(in the rows, 128 means zero)
Rotation paths and how fast each direction turns (degrees each step):
Each turn is a multiple of 5 degrees from 10 to 175, or 0.
Each row of a path follows its step; steps can be skipped.

step 4: [126 139 124 127 150 112 136 121 143 129 123 129 122 134 127 119 124 112
 127 134 135 114 130 130 125 117 111 120 121 127 142 126 140 133 123 131
 133 141 137 140 128 130 120 130 141 136 139 131 129 138 130 126 123 129
 140 140 135 116 135 133 125 122 142 135 133 128 129 130 119 126 125 124
 138]
step 11: [123 130 116 119 138 121 132 136 115 133 134 140 128 136 141 126 136 129
 146 138 120 136 148 133 131 126 132 123 137 129 126 135 132 130 134 125
 125 128 129 149 120 119 146 141 135 114 134 115 134 128 119 135 135 138
 125 130 127 127 133 142 135 139 133 128 130 120 135 129 123 140 123 128
 133]
step 12: [116 116 137 133 135 125 127 134 143 138 116 130 131 136 118 122 124 141
 123 135 129 117 134 120 118 123 123 132 133 122 130 151 124 122 130 131
 134 134 126 115 128 129 127 129 133 129 123 117 128 129 127 138 137 136
 137 140 126 140 135 118 132 127 125 136 120 133 110 133 132 108 140 118
 141]
step 13: [124 128 124 115 118 132 134 135 120 138 119 141 128 131 111 119 134 129
 123 128 121 119 121 135 124 133 126 131 128 133 127 136 134 140 114 130
 130 138 110 142 134 140 132 125 131 140 136 123 136 129 115 121 140 119
 113 124 119 121 139 135 129 117 132 117 123 131 133 123 132 140 122 127
 109]
step 29: [128 124 117 122 142 122 135 123 121 120 132 124 139 132 131 131 136 127
 134 132 140 124 133 132 130 128 124 122 122 137 123 114 141 122 144 116
 125 140 131 123 130 130 125 128 135 122 121 117 153 132 121 117 122 115
 116 118 124 118 116 113 129 120 122 138 128 125 136 122 134 136 129 132
 142]
step 30: [128 123 110 128 136 128 126 124 120 133 129 123 119 132 137 144 121 128
 124 131 121 123 124 119 131 128 128 127 134 136 140 122 128 147 112 136
 129 124 134 111 131 123 131 142 119 117 133 118 120 127 128 113 123 135
 135 130 126 138 128 126 134 137 132 130 108 108 117 129 127 110 128 127
 129]
step 31: [130 133 122 123 131 142 131 118 141 129 131 130 121 110 117 126 135 117
 125 137 140 132 122 122 137 133 125 139 140 127 126 130 132 115 115 122
 132 131 114 130 120 142 127 121 132 117 122 129 131 133 110 120 128 122
 120 142 123 132 125 121 121 126 109 118 130 130 138 146 128 121 138 135
 132]
Speeds:
[123 127 127 127 122 129 126 127 130 130 131 128 129 126 128 129 128 129
 130 130 128 133 128 127 129 130 128 128 131 129 129 129 131 131 126 129
 131 125 129 128 127 124 125 129 128 126 128 129 128 127 128 129 128 132
 130 128 126 127 128 128 130 128 129 130 128 129 124 130 131 127 129 131
 132]  115
[127 128 130 126 129 123 126 129 128 125 129 126 128 128 127 129 127 127
 131 129 129 127 131 126 126 126 129 129 129 131 127 129 127 127 129 128
 129 131 129 125 128 129 128 126 130 127 127 129 129 130 133 127 132 130
 130 127 128 128 124 125 133 127 125 124 126 130 125 125 127 130 127 128
 129]  125
[128 129 129 125 128 131 126 131 128 124 128 127 124 126 131 129 128 129
 128 126 127 131 129 128 127 128 126 128 132 127 127 127 128 126 125 127
 126 123 129 129 128 127 128 127 127 130 129 127 129 129 127 125 130 130
 126 126 130 129 130 127 131 128 127 128 127 127 128 131 125 129 125 121
 130]  130
[123 126 128 125 130 129 127 126 129 128 124 127 129 131 127 128 127 126
 127 129 122 128 126 126 125 129 128 127 126 127 128 127 126 131 128 132
 125 126 129 129 129 127 129 125 127 130 131 131 126 128 129 128 126 128
 129 131 130 128 125 127 127 128 126 128 125 129 127 129 127 125 131 128
 129]  140
[127 130 125 126 128 125 125 128 127 131 130 129 126 130 130 126 127 129
 128 129 126 126 127 125 129 130 130 129 128 126 124 126 131 129 127 128
 125 127 127 129 128 124 132 128 129 128 130 129 129 129 127 127 129 126
 127 128 121 129 126 126 128 126 127 127 132 130 130 128 129 130 127 128
 126]  175
[129 126 129 131 130 126 128 127 127 129 131 128 127 128 133 126 130 128
 127 128 130 129 127 127 128 129 129 130 124 130 129 130 128 134 129 127
 126 125 128 126 131 129 130 129 125 129 129 125 126 126 129 126 130 130
 132 130 129 127 131 127 127 130 128 124 130 131 128 129 125 129 129 126
 130]  155
